Each row is where one point has got to under a steady rotation. How many steps took it there?
The counts run from 0 to 230.
-26 -8 14 1 -1 19 -14 30 0 -10 14 4 -23 9 9 27 26 -23 -14 23 12 -27 -8 8 4 -1 3 -23 -1 15 10 -3 -9 -1 4 14
157
1 32 -30 -21 4 10 -33 -8 -2 -12 8 -6 8 -18 -5 8 7 -4 3 27 9 -23 -9 3 -10 6 24 -35 -8 6 0 -17 5 -20 0 4
226
-38 -19 5 -7 18 14 10 6 8 -5 -19 -11 -21 12 -8 8 -11 -18 -8 1 27 11 -19 -3 -3 20 22 23 -2 -5 5 16 -13 -23 -6 -21
128
-17 -5 -25 -7 23 22 4 -15 -13 -2 -13 11 -21 18 6 29 -16 -29 -19 8 22 -10 -9 -1 -9 20 19 17 8 13 5 -1 2 -15 -9 -14
104
-25 7 5 -13 -8 8 -9 0 27 9 4 -2 -5 17 -1 9 24 9 27 -7 9 -10 -20 30 -19 17 26 3 -1 7 -5 10 -10 -21 5 24
120
-41 -4 -5 1 0 10 -24 7 4 -22 -2 -16 -8 -11 -14 3 26 -10 -4 20 16 -17 -16 -1 9 0 19 -36 2 5 10 -2 -5 -18 12 8
181
15 28 11 -22 8 9 -3 1 17 24 11 2 -5 26 13 28 -8 -1 19 1 16 -12 -2 25 -14 23 19 16 -16 -11 -9 3 -17 -15 -9 -9
86
-22 15 -6 -17 3 18 -9 2 6 -20 -6 18 -11 4 -18 25 -7 -4 -13 -6 10 -11 -5 17 -23 37 13 2 -7 14 20 -8 26 -7 -24 13
139
-3 14 10 -24 -4 5 -1 0 9 -8 -15 30 -18 3 -8 24 12 8 14 -1 5 -14 -8 31 -20 33 11 17 13 -5 18 -6 24 -4 -17 17
141
-1 22 24 -31 2 3 -18 27 26 -2 7 -15 -1 -10 -15 4 13 8 15 4 13 -10 -11 18 -15 19 13 -20 -23 -20 6 0 1 -3 -19 12
199
-23 8 -10 4 0 -5 -19 -25 -10 -31 -27 -7 -4 -27 -20 -1 18 2 9 23 11 -11 -8 6 16 9 19 -21 13 -16 16 -10 9 -17 13 -1
205
-15 4 -7 -46 12 11 -2 23 12 -4 -6 10 -20 -5 -10 1 7 -10 8 2 7 1 -30 10 -32 19 25 8 6 2 8 3 14 -10 -26 11
164
0 30 -17 2 4 13 -37 -18 7 -6 9 -19 11 -2 2 17 16 -3 8 19 13 -33 3 14 1 9 15 -39 -12 5 1 -15 -5 -8 7 13
33
-28 -12 28 -8 -1 12 -8 39 20 2 10 -14 -20 9 4 9 22 -12 4 10 16 -9 -22 6 -2 -2 10 -11 -9 -4 1 12 -24 -8 0 10
155
3 8 -13 -20 16 8 -3 -16 5 0 -22 5 -9 2 -6 10 -34 19 12 -1 19 2 -15 1 -20 27 25 23 3 -14 1 4 -5 -29 -24 -17
83
-22 -9 13 6 11 24 -3 -11 16 5 -17 -7 -12 28 9 24 22 0 22 -9 16 -17 -2 35 -8 20 5 7 6 1 13 7 1 5 -9 29
96
-12 -14 4 -22 21 1 10 7 -11 -8 -39 7 -23 -11 -5 3 22 -14 13 19 7 2 -13 16 -4 9 12 21 28 -19 19 7 17 1 -13 6
186
-26 22 -3 -16 -19 -7 -15 0 5 0 17 10 -8 -2 -6 10 11 -6 4 22 14 -13 -20 3 -4 11 35 -8 -4 6 -9 0 -18 -40 27 -16
146
9 5 -21 -18 21 9 -21 12 -11 -1 6 -12 -9 -13 9 4 -15 -9 -7 38 18 -12 -12 -22 0 -6 24 -18 -3 -12 -4 -2 -22 -20 -7 -27
22
-1 -12 -6 2 36 26 -11 6 2 -15 -25 -30 -7 0 -3 11 -30 6 -9 6 30 -2 -5 -15 -1 11 9 -7 -9 -20 9 4 -11 -6 -30 -15
48
-31 -12 10 -16 22 13 13 16 12 1 -12 -9 -23 20 0 14 -6 -27 -5 -5 27 7 -16 5 -11 23 16 23 -7 -5 3 14 -10 -13 -11 -13
129
-4 -17 20 5 -8 14 -14 37 -7 -8 5 27 -30 1 11 23 -3 18 -9 30 10 -28 -11 -1 6 -5 0 -11 7 -1 13 -3 -20 -12 -11 -6
134
10 -9 12 -9 15 -2 -12 21 -16 5 -9 -6 -19 -11 14 8 21 -12 7 45 14 -11 -9 2 24 -15 13 -6 13 -29 4 3 -23 -5 6 -17
213
-19 7 14 16 -8 13 -12 -18 5 -28 -24 15 -10 4 -20 28 -11 29 2 -2 12 -17 3 17 -1 32 1 1 0 -8 24 -5 10 -15 -13 4
116
-3 -10 -2 -3 21 6 -17 20 -13 -15 -6 -21 -14 -17 2 1 -6 -7 -15 39 23 -11 -12 -22 16 -9 13 -24 -5 -19 5 0 -21 -13 -2 -25
215
0 24 25 -23 14 0 -11 9 21 -2 -6 -33 2 -5 -20 7 3 -2 15 0 20 5 -3 16 -5 24 14 -6 -28 -34 1 5 -9 -6 -15 -8
5
19 -6 -2 -25 28 8 -4 6 -11 14 -23 0 -15 -1 23 6 25 -16 23 28 7 -9 -9 19 1 -7 13 12 27 -21 7 5 -2 7 -11 12
18
-4 15 -2 -49 7 5 1 24 11 8 4 18 -17 0 1 10 16 -16 8 11 3 -7 -24 17 -27 14 27 10 7 2 3 2 12 -7 -16 11
165
12 -2 19 -17 -2 10 -8 27 14 12 3 14 -21 9 9 16 -20 28 12 10 16 -9 -20 4 -13 10 10 14 -4 -17 -2 7 -31 -24 -20 -12
109
-13 -24 -1 9 -4 15 -17 -1 1 5 -16 13 -21 11 22 8 17 21 25 19 10 -23 -23 13 5 -10 18 5 30 4 4 7 -24 -15 4 17
99
2 13 15 -23 -11 -3 -2 1 7 -3 -15 35 -18 -2 -8 17 15 24 26 5 0 -12 -12 32 -17 22 15 19 19 -10 14 0 14 -13 -9 16
142
